[[-46  53  64 -11 -13  50 -60  23  54  33  63  63  31]
 [ 69 -50 -66  28 -32 -47  39  31 -63  -7 -38  29 -67]
 [ 20  -6 -60  57  -2 -10 -60 -39  58  -8  44  53 -58]]
->
[[ 69 -50 -66  28 -32 -47  39  31 -63  -7 -38  29 -67]
 [ 20  -6 -60  57  -2 -10 -60 -39  58  -8  44  53 -58]
 [-46  53  64 -11 -13  50 -60  23  54  33  63  63  31]]

[[-15  28  -8 -17  36 -10]
 [-29  42  53 -27 -54  -1]
 [-20  20   0 -22  21   8]
 [  4  41 -21 -33  41  26]
 [-30  11  17 -36  27  -6]
 [  7 -35  24   3 -24  26]
 [-22  64 -28 -37  78 -30]
 [  9  31  26  -3 -22 -14]]
->
[[  7 -35  24   3 -24  26]
 [-30  11  17 -36  27  -6]
 [-20  20   0 -22  21   8]
 [-15  28  -8 -17  36 -10]
 [  9  31  26  -3 -22 -14]
 [  4  41 -21 -33  41  26]
 [-29  42  53 -27 -54  -1]
 [-22  64 -28 -37  78 -30]]

[[-46 -25  64 -14 -21 -50 -44 -21 -47  20 -20 -41 -47  66  20 -14]
 [ 45  16 -27  39  42  55  45  18  53  -3  45  44  47 -26  -2  40]
 [-72   3  10 -20 -65 -62 -71  -1 -61  -2 -28 -71 -68   9  -4 -18]
 [-53  10   7  18 -47 -50 -51  25 -51 -28   8 -49 -52   8 -31  16]
 [-31  78 -37 -17 -41 -23 -27  81 -24  -3 -23 -29 -25 -35  -8 -17]]
->
[[-46 -25  64 -14 -21 -50 -44 -21 -47  20 -20 -41 -47  66  20 -14]
 [-72   3  10 -20 -65 -62 -71  -1 -61  -2 -28 -71 -68   9  -4 -18]
 [-53  10   7  18 -47 -50 -51  25 -51 -28   8 -49 -52   8 -31  16]
 [ 45  16 -27  39  42  55  45  18  53  -3  45  44  47 -26  -2  40]
 [-31  78 -37 -17 -41 -23 -27  81 -24  -3 -23 -29 -25 -35  -8 -17]]

[[  0  44]
 [ -6 -44]
 [ 20  -4]
 [-42  90]
 [ 56  11]]
->
[[ -6 -44]
 [ 20  -4]
 [ 56  11]
 [  0  44]
 [-42  90]]

[[ -7 -30 -43  64 -52  82 -26 -35 -41 -57   4  31  11 -10]
 [ -4 -13 -35  43 -25  54 -20 -24 -28 -38  10  15  11  -6]
 [  3  29 -12 -11  40 -17  -5   5   5  13  21 -23  10   2]
 [ -3 -15 -24  34 -27  44 -14 -19 -22 -31   4  16   6  -5]
 [  1  13  -8  -3  17  -5  -4   1   1   4   8 -10   5   1]
 [ -5 -19 -44  56 -36  71 -25 -32 -37 -50  12  21  13  -8]]
->
[[ -7 -30 -43  64 -52  82 -26 -35 -41 -57   4  31  11 -10]
 [ -5 -19 -44  56 -36  71 -25 -32 -37 -50  12  21  13  -8]
 [ -3 -15 -24  34 -27  44 -14 -19 -22 -31   4  16   6  -5]
 [ -4 -13 -35  43 -25  54 -20 -24 -28 -38  10  15  11  -6]
 [  1  13  -8  -3  17  -5  -4   1   1   4   8 -10   5   1]
 [  3  29 -12 -11  40 -17  -5   5   5  13  21 -23  10   2]]

[[ -4 -20   7  -7 -32   4  52  -7 -27 -36  39]
 [-40  12 -26 -41 -51 -25  68 -44 -28 -30  35]
 [-43 -14 -49 -21  35 -58 -40 -35  63 -14  -5]
 [ 35 -73  40  17 -15  27 -12  32 -55 -68 -36]
 [ 56 -37  40  55  81  24 -86  61  43   7 -57]
 [-29  54 -37 -41 -43  -8 -41 -32 -34  57 -65]
 [-33 -18 -21 -33 -43 -24  44 -35 -30 -50  21]]
->
[[ 35 -73  40  17 -15  27 -12  32 -55 -68 -36]
 [ 56 -37  40  55  81  24 -86  61  43   7 -57]
 [ -4 -20   7  -7 -32   4  52  -7 -27 -36  39]
 [-33 -18 -21 -33 -43 -24  44 -35 -30 -50  21]
 [-43 -14 -49 -21  35 -58 -40 -35  63 -14  -5]
 [-40  12 -26 -41 -51 -25  68 -44 -28 -30  35]
 [-29  54 -37 -41 -43  -8 -41 -32 -34  57 -65]]

[[ 32 -37  34  27  20  40 -43   8]
 [ 11 -40  80 -47 -76 -12  15 -30]
 [ 18 -30  26   9   4  22 -22  11]
 [ 28  42 -91  -2  35 -22   9 -24]
 [ 20  -2  -9  27 -11  25   9 -37]
 [ -8  36 -80 -69  49 -81 -18  55]]
->
[[ 11 -40  80 -47 -76 -12  15 -30]
 [ 32 -37  34  27  20  40 -43   8]
 [ 18 -30  26   9   4  22 -22  11]
 [ 20  -2  -9  27 -11  25   9 -37]
 [ -8  36 -80 -69  49 -81 -18  55]
 [ 28  42 -91  -2  35 -22   9 -24]]

[[ 51  -2 -21   3  19]
 [-19  10 -25  -8   1]
 [-89  -1  30  -2 -33]
 [-61  19 -54 -32  -4]
 [ 96   0 -72  -4  36]]
->
[[ 51  -2 -21   3  19]
 [-89  -1  30  -2 -33]
 [ 96   0 -72  -4  36]
 [-19  10 -25  -8   1]
 [-61  19 -54 -32  -4]]
---
[[ 88  48  48  20   1]
 [-59 -32 -32 -13  -1]]
->
[[ 48  48]
 [-32 -32]]

[[ 83 -89  70]
 [ 24  48 -70]
 [ 44  16 -85]
 [-10 -12  58]
 [  7  -3 -84]]
->
[[-89  70]
 [ 48 -70]]

[[-62  87  30]
 [ 12  93  59]
 [ 52 -56 -56]
 [-60 -89 -42]
 [ 35 -17 -85]]
->
[[87 30]
 [93 59]]

[[-80  35  14  13  42]
 [  8 -58  16 -20 -14]
 [-10  43  50  67 -13]]
->
[[ 35  14]
 [-58  16]]

[[-11 -24  14  -9  32]
 [ 11   5  21 -26   0]
 [-73 -80  55 -41  51]
 [-28 -66  49 -34  48]]
->
[[-24  14]
 [  5  21]]

[[-20  70  55 -18 -80]
 [-35 -18 -80  46 -84]
 [ -6 -82 -65  84  85]]
->
[[ 70  55]
 [-18 -80]]

[[ -9 -79  40]
 [ 18  -2 -37]
 [ 17  36 -28]
 [-47  24 -36]]
->
[[-79  40]
 [ -2 -37]]

[[ 15  64  44  69  73]
 [ 48 -36  18 -38 -59]
 [-22  48  17  35  28]
 [-64 -18 -15  -7  47]
 [  7 -63  21 -63 -58]]
->
[[ 64  44]
 [-36  18]]

[[-88  40 -50 -14]
 [-73   7 -41 -56]]
->
[[ 40 -50]
 [  7 -41]]
